128 stands for zero in the data rows.
Here are some rows, each followed by its group. Groups can overlap.
[152  85 150 158 138  92 120 175 121 124 120 175 137 122 124 130  99 151  87 168 131 163 147 163 120 131 123 155 114 142  95 136  82  97 137 164 128  75 126 109 128 103 168 132 141 140 110 108 173 167 183  88 121 111 180 116 161 139  90  83 172  93 113  95] 1
[120 148 155 147 123 109  94 140  84 108 118 143 115  87 140  95 133  99 125 130 131 102 174 132  97 148 156 139 111 168 135 133 115  93 154 103 164 106 109 134 105  90 106 172 165 151  81 108 154 121 133 136 166 109 146 111 116 151 160 127 104 154 149 100] 2
[147  86 153 153 130  91 124 178 140 133 120 169 139 121 127 135  98 149  86 175 128 165 155 163 125 131 125 161 129 149  79 152  80 104 146 179 110  82 130 100 130 112 169 129 138 131 119 112 174 172 174  87 123 116 175 120 162 140  99  73 170  88 104 105] 1
[161  82 125 137 130 119 162 151 164 151 128 153 153 150 126 172 108 180 114 143 123 171 102 159 163 104  95 134 148 118 109 137 101 149 102 175  89 113 143 109 158 158 173  94  95 114 151 117 134 161 154  91  85 136 146 144 160 131  78  94 171  78 107 136] 3
[104 155 139 148 119 127  96 129  83 101 112 131 109  99 138  96 139  76 139 125 134  95 168 120  90 151 161 129 109 159 145 136 124  96 147  82 164 118 116 138  98  95  94 170 171 149  99 120 146 111 128 143 165 109 133  99 112 138 169 146  91 161 150 110] 2
[118 143 162 160 123 113  95 147  87 102 109 147 115  94 143 101 128  95 106 136 136 117 181 138 100 155 174 129 121 164 123 142  99  85 163 108 172 105 115 129 104  78 118 161 174 157  91 115 170 124 145 132 168 118 161  98 115 149 153 119 109 143 138 108] 2
[156 132  77 112 110 177 183  88 130 140  89  90 171 152 157 163  99 115 165  67 111 138  94 140 186  81  79  68 189 125 177 170 138 182  62 133  85 192 166 136 181 180 128  74  71  90 150 121  97 123 103 118  88 143 102 131 150 100 127 141 108 125 141 183] 4
[ 89 156 122 109 146 131 111 105 150 133 181 106 100 120 104 107 171 145 137 125 122 101 113  81 110 151 149 146  92  91 121  81 172 130 150 105 150 151 115 132  97 126 105 139 131 123 130 168  95  89  82 171 133 153  87 158  95 138 144 163 120 154 122 125] 5
[172  92 131 138 134 105 159 158 157 147 129 155 156 147 122 166 113 179 103 153 130 169 102 161 151 105  84 145 142 127 105 131  98 148  99 179  88 117 141 107 157 155 175 104  97 113 146 110 138 169 157  95  86 133 151 137 176 129  70  86 179  73 100 131] 3
[ 91 153 132 120 121 132 104  94 121 118 151 105 100 114 116  96 162 111 141 120 131  92 137  82 111 155 149 130 117 114 145 104 160 125 142  95 152 140 124 141 104 116  92 137 144 137 119 153 104 100  96 161 162 138  93 132  89 123 168 164  88 163 138 137] 6
[ 91 146 120 108 143 139 113 104 131 137 171 110  96 126 106  99 159 126 144 117 124  94 116  83 109 148 150 141 105  99 134  82 171 135 145 102 143 155 112 147 101 128  96 128 131 125 118 154  93  97  91 166 147 142  90 138  99 134 156 162 110 164 136 133] 5
[158 124  78 102 116 170 186 108 129 139  96  85 178 169 160 165 102 125 151  83 109 148  94 144 177  83  89  84 189 118 163 161 133 180  80 141  70 169 157 129 178 184 139  81  80  94 175 112 107 132 125 103  91 130 118 140 148 102 110 138 128 106 123 181] 7
[144  93 170 167 139  89 113 179 128 127 115 164 135 110 126 137 104 138  78 173 125 151 158 169 118 140 132 161 120 164  90 131  81  92 151 160 131  79 116 107 124 100 157 145 150 153 106 108 180 165 174  98 135 131 177 110 148 147 103  81 161 105 119  87] 1
[ 85 131 123  99 151 120 106 108 167 138 191 112  98 142  91  98 170 153 131 142 122 104 101  86 101 149 140 163  99  83  88  77 173 124 154 122 141 142 106 131 103 130 113 131 134 123 122 171  95 100  94 165 121 145  85 162  96 133 128 156 135 148 102 134] 8
[ 80 122 135 117 148 114 108 108 168 141 198 126  89 124  92 108 190 164 125 154 134 106  94  77 100 162 152 174  87  76 105  60 169 123 141 121 153 144 109 138  92 127 107 147 121 134 132 173  90 103  80 173 122 143  87 158  92 140 124 146 135 151 104 124] 8
[166 100 101 105 133 141 173 128 163 150 113 122 163 164 126 174 103 156 141 117 115 165  96 156 172  99  84 108 164 121 117 153 123 166  81 165  75 146 144 118 166 177 165  76  86 105 161 124 113 158 139 104  84 134 131 131 154 110  88 112 153  94 113 153] 7
[103 158 133 121 128 135 105 102  87 117 133 121 105  98 134  93 147  92 144 107 127  90 141 105 104 152 151 125 107 136 145 115 149 112 160  86 167 138 123 156 105  99  87 149 152 139 102 136 119 101 105 159 163 129 111 120  92 142 169 157  87 166 159 113] 6
[116 141 154 151 133 108  96 136  84 106 112 142 110  84 148 100 137  88 119 127 140  97 174 132 102 154 158 131 116 164 141 129 116  85 151  99 169 111 109 139  96  84 109 169 169 155  99 116 154 118 135 141 172 118 150 107 118 149 160 132  99 150 150 109] 2
[173  93 101 123 123 117 163 156 152 137 133 141 163 163 122 171  92 179 103 144 128 178  92 154 161  95  85 145 138 123 109 139 108 152  95 174  90 110 138 110 161 158 178  91 104 115 158 122 125 156 152  84  84 115 136 122 164 124  70  93 178  77 102 123] 3
[174 118  85 115 132 145 175 127 158 151 111 116 173 172 128 175  96 152 141 109 122 159  91 149 178  75  72 110 159 118 132 154 126 174  85 159  78 146 151 121 178 179 159  78  79  97 161 137 101 146 128 104  81 140 124 132 162 102  96 116 154  94 120 152] 7
[ 90 149 116 115 132 138 109  94 130 119 165 104  93 116 109 101 171 130 146 126 135  91 110  86 112 148 145 140 105  99 135  90 178 128 142  94 151 146 121 138 100 127  96 144 122 128 128 157  94  91  86 166 148 140  86 139 108 138 143 160 109 159 136 142] 5
[159  84 122 128 133 125 160 154 165 147 128 151 154 155 118 165 107 172 105 141 126 179 102 160 163 109  88 146 142 121 111 151  93 146 103 184  93 108 142 113 160 155 170  95  95 114 153 121 138 163 151  83  87 133 145 141 165 125  78  88 177  80 106 134] 3
[166  90 106 126 126 126 160 152 166 138 122 143 160 172 119 169 109 171 118 143 129 173  99 156 162  97  93 126 153 118 105 139 113 149  84 171  83 123 139 111 163 160 174  98  92 113 160 119 130 157 149  89  77 121 141 133 169 117  74 100 173  77  94 135] 7
[169  83 136 157 138 103 144 169 160 142 122 164 155 136 119 166  98 173  83 160 128 176 111 165 147 109  97 154 129 133  94 136  92 134 107 180 100  94 138 114 141 136 181 112 102 124 123 110 144 175 176  83  80 126 153 126 167 139  74  76 185  80 102 109] 3
[ 97 151 131 123 130 135 102  91 107 117 142 113 105 100 125  97 163  99 149 114 132  83 131  93  97 149 156 119 111 129 143 117 156 124 142  84 160 150 110 139 105 117  93 145 139 132 106 136 113  98 106 160 149 134 112 129  97 134 165 162  95 165 147 123] 6
[141 107 173 177 130 100 110 175 115 114 112 169 126  97 128 130 111 127  85 165 136 145 171 156 110 142 132 156 112 169 100 147  78  90 150 150 146  83 124 109 118  92 153 151 157 152  98 109 179 162 173  96 144 114 166 110 128 154 126  88 148 105 129 101] 1
[169 108  94 114 125 140 182 122 145 137 108 108 184 165 135 177  98 150 139 108 106 156  82 146 177  82  78 104 170 117 148 155 131 181  88 158  80 157 148 114 177 177 154  81  68  87 160 121 105 137 134  98  75 130 118 137 158 106 100 117 153  98 118 156] 7
[162  83 141 144 132 110 145 171 167 138 122 155 153 146 119 154 106 179  93 163 141 178 119 166 142 119  94 148 139 132  82 134  89 133 106 176  95  97 133 102 153 139 186 114 112 118 136 116 151 175 168  84  85 123 159 125 165 128  75  82 182  73  93 122] 3
[162 130  73  95 110 159 184 105 126 143 100  97 173 172 144 166 101 130 163  81 119 151  83 139 177  74  76  76 160 114 168 161 132 183  72 134  90 163 158 129 184 177 140  76  80  89 175 129  92 117 127 108  87 120  97 132 160  91 117 146 132 115 131 172] 4
[ 89 139 126 110 143 119 107 111 159 143 190 125  84 131  87 104 175 156 137 141 142 105  96  79 109 159 142 154  83  88 110  64 175 128 152 112 140 144 119 139 107 130 110 134 127 126 131 168  85 111  95 171 128 147  78 165  98 131 123 156 134 152 117 131] 8
[110 150 154 145 130 118  94 141  97 111 108 143 106  96 154  98 129  83 111 127 133 102 185 130 101 162 174 120 119 148 133 141 117  87 160 102 162 107 116 138  96  85 104 169 177 167 107 116 167 118 136 136 177 118 154 105 106 138 159 137  98 153 149 111] 2
[167 113  90 106 122 158 180 116 141 139 107 100 169 157 136 178  95 145 146  97 116 155  89 146 183  81  77 107 175 120 151 158 132 180  93 156  72 157 150 125 177 181 145  74  78 101 168 124 104 144 120 103  87 138 116 136 150 107 104 123 135  97 123 166] 7
[ 93 150 124 106 122 142 110  97 116 126 150 105  92 125 116  93 166 113 151 120 129  89 121  89 106 146 152 133 120 109 147 100 162 126 151 100 155 140 124 144 104 118  94 148 129 133 109 142 105 100  93 172 141 138  95 143  89 130 172 159  91 164 135 138] 6
[161  86 140 137 137 102 137 180 157 142 123 157 153 137 127 158 103 168 100 164 129 176 121 166 134 108  95 152 123 127  85 144  86 122 119 181 105  92 134 107 140 130 183 121 123 121 134 116 164 169 173  84  93 121 167 125 162 133  81  72 184  80  97 110] 3
[ 87 158 135 120 126 143 102 107 121 121 128 108 104 105 124  95 142  85 138 114 123  95 159 104 101 162 155 115 134 137 135 119 142 109 150  91 153 149 116 140 102 115  90 153 159 149 112 137 123 108  95 160 176 143 119 125  96 131 173 160  81 175 135 134] 6
[162 100 113 126 133 136 169 147 167 147 117 140 162 168 116 168  97 163 115 137 125 168  97 155 172  98  91 119 158 126 116 143 107 160  93 177  77 135 142 112 164 167 170  87  90 112 158 124 127 157 154  93  80 136 133 145 159 122  90 100 165  86 106 153] 7
[162  85 132 132 127 109 151 173 158 135 128 163 158 151 127 161  98 172 101 160 127 178 120 162 141 110 100 139 124 122  87 142  90 131 105 177  97 105 137 112 149 143 182 117 113 121 142 119 150 161 165  81  90 117 162 124 163 134  78  84 186  78  93 116] 3
[169 153  68  97 103 179 180  79  97 124  82  77 180 154 162 172  92  88 187  53 119 124  97 133 182  62  82  45 174 132 206 182 154 189  68 106  97 178 162 132 188 178 116  82  83  99 165 118  88 105 116 117 108 124 107 112 151  87 147 162 101 135 164 171] 4
[ 91 157 123 112 131 130 112 101 128 126 170 107  90 130 107 110 172 129 150 124 126  89 106  83 106 140 155 143 101  99 136  90 178 127 149 101 155 146 113 141 105 129  93 135 137 130 128 166  88  98  84 168 139 146  95 140 101 124 141 162 107 164 128 132] 5
[107 148 148 138 123 116  92 129  75 110 116 132 106  98 144  96 132  84 117 128 128 104 177 123  98 159 162 129 126 154 141 135 117  88 159 105 164 111 116 128 103  86 102 162 171 155  94 109 155 122 143 140 171 124 146 113 105 137 168 137  98 151 159  97] 2
[169  80 132 135 137 106 151 167 163 148 124 157 159 148 118 165 107 180 105 153 130 176 104 160 150 101  97 143 136 119  95 141  95 140 110 180  95 106 147 119 150 142 177 100 104 112 133 125 143 168 167  91  75 120 155 135 170 133  80  76 181  74 100 116] 3
[ 90 160 123 113 125 145 107  93 108 124 139 105  96 110 123 103 156 105 150 117 128  94 135  93 108 154 161 114 109 120 141 106 163 118 155  86 157 145 130 146 100 115  82 144 147 129 117 153 113  96  95 173 151 141 102 131  93 130 165 169  96 165 151 120] 6
[ 94 156 139 112 130 139 105 101 108 122 141 104  96 115 120  95 159 103 153 109 132  89 138  96 101 153 149 123 107 121 155 117 155 119 151  89 157 142 115 147 106 115  91 147 148 134 119 138 114  96 101 168 160 133 102 131  93 135 168 160  91 172 154 118] 6
[140 110 164 165 120  94 101 173 114 119 114 170 132 103 140 117 115 127  94 161 135 140 171 155 102 143 148 149 119 161 104 139  83  87 148 140 141  78 121 113 116  90 147 157 166 159  96 108 181 156 170 106 148 111 176  98 133 146 120  90 140 110 124  95] 9
[162  91 119 138 129 121 163 152 171 145 124 142 152 154 124 169 105 176 107 146 125 176 102 157 158 100  79 141 146 123 105 139 108 150  98 184  92 121 141 115 158 155 175  95  96 104 158 117 140 161 157  87  82 124 144 136 160 117  75  89 175  80  94 144] 3
[157 144  66 105 108 186 187  84 106 129  86  77 175 161 169 174  99  91 181  63 111 130 101 140 181  67  83  57 194 127 192 182 142 184  66 116  87 195 161 139 183 180 121  79  85  92 170 118  86 109 109 120 112 127 103 111 156  89 138 155  98 135 152 178] 4
[131 132 166 172 126 108  97 162 105 101 107 161 112  92 138 112 120 107 112 151 139 129 175 147 102 143 153 137 108 162 127 143  95  85 145 126 155  90 127 118 103  83 126 160 167 154  83 107 179 134 162 118 156 111 170  97 133 147 137 100 129 127 141  99] 9
[ 89 153 125 106 129 130 111 104 151 139 168 105  94 126  96 106 176 137 145 133 129 103 108  84 105 152 140 143 108  91 118  83 170 133 143 105 140 146 104 138 107 134  99 135 135 130 139 166  97 102  80 164 148 144  89 151  93 126 140 159 116 156 115 138] 5
[103 173 134 134 127 136 100 103  89 107 134 121 101 103 128 102 147  88 151 111 132  86 143 103 106 142 154 119 103 142 153 115 146 115 163  88 164 139 119 145 105 105  86 148 155 138 115 135 118 101 111 166 172 131 105 123  98 139 169 157  90 170 162 115] 6
[ 91 155 137 119 128 143 104 103 113 109 139 113  97 111 133  93 156 102 140 110 130  90 133  96 106 154 163 121 123 123 137 111 149 117 152  88 153 149 116 144 105 114  88 152 147 139 114 138 114 102 101 163 164 126 107 126  96 133 165 164  89 171 143 138] 6
[163  97 103 122 125 145 176 124 160 144 115 109 178 170 126 179  98 161 140 111 118 156  87 150 174  77  79 115 175 118 136 157 120 169  86 164  76 145 153 110 177 174 161  76  84  89 166 125 107 144 132  98  82 136 128 132 154  98 103 112 155  88 116 155] 7
[156  85 154 156 137  98 134 174 136 136 120 180 145 121 120 145 118 160  81 173 135 170 141 164 135 124 110 155 118 138  97 137  82 115 121 175 116  95 126 110 135 119 166 124 127 134 125 100 165 176 168  86 104 117 170 123 165 146  83  69 180  80 104 105] 1
[160  91 107 117 126 127 162 152 156 148 126 136 157 159 123 168  96 174 118 148 123 178 101 162 161  96  92 134 152 125  97 158 115 144  99 175  90 120 151 110 154 163 172  88  98 103 159 127 126 155 150  88  90 125 142 131 165 122  76  92 173  85  96 147] 3
[104 153 132 130 131 127 104 110 103 114 124 121 119  94 131  96 161  90 136 112 131  85 144  98 103 147 160 121 121 126 160 112 150 116 147  87 162 147 113 144 103 102  90 154 143 143 105 129 122 106 109 164 156 130 112 127  99 135 174 156  92 165 149 119] 6
[102 154 148 149 129 130  96 126  94 114 110 134 111  92 134  95 129  81 124 121 119 100 183 128 102 159 169 127 123 165 135 135 114  98 166 100 157 109 112 137 103  92 107 168 172 152  96 108 158 119 131 140 175 134 154 120 100 147 174 133  87 157 153 113] 2
[131 125 161 161 133  98  98 163  89 125 116 174 115  95 133 113 117 103  97 145 134 126 179 151 110 154 147 149 105 166 111 137  93  87 173 123 159  88 117 124 110  86 129 151 167 149  89 103 171 148 155 119 158 124 171  98 134 157 136 103 126 138 156  94] 9
[151  80 152 156 142  92 128 177 140 132 125 173 137 127 118 137 109 157  84 172 138 171 144 166 130 135 121 163 118 143  83 134  91 104 136 165 116  78 126 102 132 110 173 125 134 130 125 102 172 176 179  88 108 114 178 117 161 143  86  73 175  81 108 111] 1
[164 146  77  98 105 172 184  89 122 139  80  79 180 166 163 173 101 110 176  68 123 137 105 138 179  71  78  56 182 139 188 168 143 179  66 130  89 179 154 137 178 178 122  84  75  93 156 127  99 106 114 126 100 134 107 125 144  89 139 149 105 125 145 173] 4
[160  89 138 148 130 106 140 171 153 135 126 160 140 141 114 150 107 180  92 166 141 179 125 164 141 113 106 147 129 133  87 135  85 126 115 168 100  91 130 114 147 129 177 105 122 123 143 115 160 168 178  86  99 118 169 130 160 129  72  78 177  79  97 114] 3
[ 80 148 128 116 129 142 113  99 152 127 168 109  99 120  98 103 177 127 137 130 127  97 119  83 111 155 159 139 119 100 135  91 169 125 146 100 148 157 119 142  97 125  99 132 125 129 133 158 107  97  95 176 145 146  85 161  93 129 150 161 109 153 115 139] 5
[161 148  75  91 110 186 183  76  86 117  60  68 185 150 174 169  95  80 174  41 117 122  97 140 178  67  83  39 185 145 210 190 148 188  62 112  86 188 161 141 184 170 111  87  82  97 153 118  89 110 112 119 109 128 101 122 144  85 165 162  86 139 150 174] 4
[ 81 147 126 109 140 133 112 106 167 144 181 124  89 139  94 110 174 152 136 138 126 102 113  87 113 154 152 155  96  91 114  74 166 130 159 115 143 144 117 129  95 132 112 142 131 132 133 157 100 107  85 169 138 157  83 168  96 129 132 153 119 151 112 141] 8
[124 125 174 149 127 102  94 141  94 119 111 147 110  87 148 100 136  92 104 148 134 124 189 140  98 152 159 141 123 168 122 135 101  82 156 129 155 103 105 132 101  81 118 156 169 157  85 110 163 135 139 125 171 114 159 101 124 150 158 114 107 147 141  95] 9
[140 101 158 160 133  95 103 173 113 120 111 172 124 106 135 112 109 125  99 165 134 142 171 164 111 147 142 150 129 161  87 144  86  86 152 148 133  84 114 115 115  94 149 154 165 148 102  99 181 162 167  97 145 115 178 107 143 159 106  85 140 104 128  98] 9
[159 162  73  89 100 190 182  73  86 129  57  67 188 161 174 163  90  70 185  48 109 120 113 140 178  69  90  39 191 140 211 189 142 183  79 102  96 180 158 144 182 173 107  90  85  96 155 113 100 106 115 123 119 133 110 123 151  85 155 169  87 146 162 174] 4
Which 4 groups are nearest to each row below, nearest first, going by the distance to the group's nearest row?
[155  75 150 153 147 100 132 181 165 146 126 165 145 134 121 150 103 165  88 166 132 171 133 173 142 132 108 156 131 148  80 130  74 113 125 183  99  95 121 106 134 126 183 115 117 131 132 113 159 180 170  87 107 139 165 129 154 147  81  71 175  85 105 114] -> 3 1 7 9
[106 158 139 128 124 136 101 102  99 118 125 113 105  93 137  98 146  95 154 113 127  87 145 105 101 147 151 121 114 130 157 116 155 116 157  81 166 141 126 142 106 109  93 159 144 138 106 129 113 109 104 163 163 121 113 110  99 143 177 159  92 176 162 118] -> 6 2 5 9
[ 93 158 133 106 140 136 108  95 135 138 176 104  97 136 100 101 163 129 130 122 131  95 120  79 110 143 137 142 104 104 132  84 167 128 144 109 147 144 107 141  97 123 100 139 131 129 120 164  92 100  91 168 145 147  87 162  94 123 156 158 108 157 133 122] -> 5 6 8 2
[161 143  89 109 116 164 180 108 147 132  97  98 173 173 136 174  98 140 145  87 113 155  90 145 190  79  83  76 172 117 158 160 134 177  87 151  81 170 162 133 182 176 144  71  79 102 165 129 101 130 131 104  89 145 106 147 154 103 119 139 136 107 128 168] -> 7 4 3 1
[138 107 168 172 133  92 112 179 118 121 118 176 123 105 141 127 115 137  89 160 136 155 164 162 112 135 145 157 119 161  95 142  77  89 142 159 147  83 120 124 113  91 153 144 159 145  97 106 181 160 173 105 136 118 184 108 139 146 118  85 155  95 123  90] -> 1 9 2 3
Which 4 groups are nearest to each row below, nearest first, going by the average distance to the group's rows?
[ 92 162 139 132 126 133 101 105  94 109 127 117 101 104 151  89 151  86 138 119 140  98 161  99 101 159 159 120 115 135 158 123 140 108 151  87 159 136 114 136 102 100  87 161 157 153 117 120 132  97 111 158 174 127 116 126  97 126 168 160  84 164 148 129] -> 6 2 5 8
Which 3 groups are nearest to each row below, nearest first, going by the distance to the centre of the group?
[172 107  85 113 137 147 177 123 145 142 119 122 176 158 135 182 100 152 150 105 120 158  72 145 179  73  75 103 151 108 148 150 127 171  82 156  82 147 149 120 169 172 149  81  77  97 161 133 103 136 134 103  74 130 123 137 166 107  91 114 158 101 126 151] -> 7 3 4
[170  69 152 152 141  92 142 176 141 134 124 164 156 123 124 151 104 167  87 165 122 169 124 169 136 114 111 159 122 136  98 139  86 120 115 178 108  93 125 105 143 127 177 120 108 126 124 117 157 171 163  87  89 117 170 122 166 136  79  75 184  82 101 106] -> 3 1 9
[163  82 125 135 127 107 151 171 161 132 123 157 152 152 118 164 102 170  98 163 129 179 119 162 152 105  97 143 144 114  96 148  91 140 102 179  92 109 134 102 155 148 182 106 108 119 163 122 146 164 165  85  95 123 157 129 163 124  78  89 186  79  94 125] -> 3 1 7
[145  97 160 158 140  91 107 177 126 121 109 176 137 112 128 123 109 136  86 170 131 154 177 168 107 141 134 155 125 165  81 150  83  92 146 156 123  71 114 110 116  99 157 149 160 146 104 100 177 168 178 100 140 109 182  95 143 146 111  88 152 106 124  85] -> 1 9 3
[139 107 184 168 127  94 111 179 130 119 112 177 126 104 132 134 107 131  83 167 131 154 162 161 117 143 140 148 111 162  99 137  79  92 147 156 133  81 127 119 116  93 163 141 157 151  95 108 180 160 176 100 139 119 179 114 141 147 118  82 153  98 128  88] -> 1 9 2
[167 155  75 103 113 178 178  80 107 130  62  70 177 147 169 174  90  93 183  54 117 126 105 134 189  70  79  47 182 135 200 179 153 184  77 116  89 184 163 136 185 171 111  73  83  98 158 123  93 117 114 121 104 134 100 112 152  82 154 156  99 141 160 170] -> 4 7 6
[119 151 155 149 124 114 100 133  85 117 105 141 117  88 150 108 140  84 126 124 134  99 160 126  98 142 157 122 100 160 143 133 122  90 157  97 174 113 112 139 101  85 100 176 158 153  87 117 155 115 132 147 166 116 146 110 118 145 159 133 102 166 161 101] -> 2 9 6
Which 3 groups are nearest to each row below, nearest first, going by the average distance to the group's rows?
[164 149  69 100 113 181 178  78 102 132  70  79 180 148 163 167  97  85 179  60 110 126 109 138 181  67  80  48 190 138 200 180 140 191  74 115  85 185 157 130 185 180 118  76  79  89 173 109  96 122 110 118 120 127 107 126 143  79 146 165  91 134 163 173] -> 4 7 6
[114 132 171 165 135 105  98 147  85 112 104 144 110  89 152 108 123 100 109 138 134 116 185 144 104 154 170 126 122 161 134 132 101  83 160 118 168 102 115 126 102  78 118 168 174 162 100 104 171 126 156 127 155 119 164 102 114 145 153 121 112 135 147  98] -> 2 9 6
[156 153  72 113 113 190 181  80 113 128  76  85 174 159 160 167  95  92 177  56 117 128 111 137 184  76  83  50 189 137 194 182 144 184  74 115  92 194 158 135 181 173 117  79  80  95 159 108  96 103 108 117 110 137 100 119 150  82 154 161  90 137 165 177] -> 4 7 6
[134 112 171 161 138  97 100 161 102 114 107 158 124  86 152 119 112 117 105 160 137 136 176 149 105 148 144 142 100 167 109 145  93  86 153 128 157  82 125 130 109  82 143 157 164 149 107 109 172 140 169 105 141 110 165  99 135 150 133  99 138 123 138  93] -> 9 1 2
[104 149 148 132 116 130  96 116  90 113 110 125 102  97 134  89 137  86 142 125 133  93 158 113  91 154 157 124 125 145 149 122 125 104 153  89 159 118 112 141 105  96  91 168 165 146 113 116 150 120 126 152 177 121 130 111 100 139 165 147  87 156 145 121] -> 2 6 9
[156  87 162 160 139  90 123 183 141 132 118 167 139 114 128 142 110 150  91 169 127 158 140 166 117 130 119 152 119 151  98 136  83 106 127 163 122  80 123 106 126 113 169 147 143 140 104 110 170 166 173  93 113 114 178 106 158 151  96  80 180  92 112  91] -> 1 9 3
[106 163 144 135 113 136 101 112  84 110 119 123 107 100 141  93 136  81 138 113 135  95 160 111  99 157 161 117 114 148 152 113 130 106 159  82 162 129 112 139 105 100  92 162 167 152 102 123 135 104 118 151 178 127 121 116  98 127 168 160  85 166 163 109] -> 6 2 5
Which 3 groups are nearest to each row below, nearest first, going by the distance to the group's nearest row?
[154  84 158 163 131 103 135 183 157 132 129 169 147 136 111 148 106 164  86 171 131 174 126 169 139 121 115 152 123 140  95 134  82 116 121 179 110  77 118 111 140 122 176 122 128 127 126 108 160 169 176  85 102 130 166 119 164 131  80  75 181  79 107 109] -> 1 3 9
[ 78 170 132 119 127 147 110 100 123 124 141 104  95 123 133  93 159 101 150 114 128  96 140  90 104 150 161 116 121 119 145 106 153 117 156  86 156 141 122 143 102 114  86 141 149 141 126 150 117  89  98 169 154 137 105 141  88 122 166 167  88 161 143 139] -> 6 5 8
[155  84 140 144 132 100 137 176 150 133 133 166 142 132 125 146 110 163  92 173 137 180 133 163 131 120 114 148 128 146  92 146  80 123 110 177 104  84 126 111 137 126 180 131 145 136 142 110 159 170 181  83 107 107 163 128 154 138  77  81 180  75 101 118] -> 3 1 7
[162 170  77 100 106 185 184  79  93 118  66  68 185 145 163 172  89  78 180  46 108 125  91 135 181  58  84  49 181 138 222 188 151 187  73 109 102 188 165 141 183 174 114  85  73  96 141 129  93 101 110 121 109 127  93 107 149  80 153 158  98 143 150 167] -> 4 7 3
[ 97 156 136 106 127 126 104 102 109 119 143 108 109 119 121  97 152  99 142 119 131  84 128  95 103 140 140 133 123 118 140 112 159 121 152  92 154 141 117 144 107 117  89 150 140 146 107 151 107  92  97 173 156 131 105 128 103 126 166 161  94 171 143 133] -> 6 5 2
[101 153 130 129 125 132  98 108  91 115 120 113 110  98 137  95 139  82 149 117 126  87 160 112 103 155 158 122 112 145 146 129 136 111 162  82 165 118 120 143 104 102  90 157 157 139 111 127 129 105 114 155 170 134 128 106 100 131 175 152  85 170 166 115] -> 6 2 9
